In the rows, zero is written as 128.
Where one turn sends some rows of the set: a few examples, then the rows asked:
Tume: [105 129 118 119 145 113 151 156 153 116 101 118]
lig: [ 97 126 128 122 151 131 156 155 140 105 121 131]
devu: [171 140 141 123 118 127 124 113 154 134 120 126]
zul: [135 147 145 137 143 147 127 103 117 130 166 127]
vef: [110 107 139 111 159 126 149 130 101 119 146 135]
gug: [115 119 140 115 150  90 157 113 120 126 151 140]
Garot: [ 94 118 120 127 131 104 133 148 105 154 102 104]
lik: [108 122 145 132 147 115 146 116  95 154 152 146]
fefin: [142 152 107 152 128 147 124 155 151 139 125 107]
pak: [134 145 112 152 132 149 117 151 123 161 128  95]
kom: [147 121 136 117 132 108 155 127 142 134 126 169]
foma: [139 168 121 135 137 138 135 125 164 134 118 102]
tur: [118 155 119 136 152 134 119 151 154 121 138  96]
pafol: [118 150 141 146 136 134 116  96 108 142 156 107]
siv: [134 105 145 114 128  81 150 119 120 137 134 144]
Balo: [134 102 117 111 113 103 140 128 116 125 119 157]
kuge: [172 133 138 126 108 129 120 108 130 144 133 141]
dilo: [126 148 142 156 113 129 113 128 121 162 121  88]
siset: [139 136 114 135 113 112  99 148 127 161 114  94]
Zeris: [113 111 112 116 118 109 135 142  98 159 100 124]

Balo moves to dilo
Tume moves to kuge
devu moves to Zeris
Now find these:
lik moves to tur
fefin moves to siv

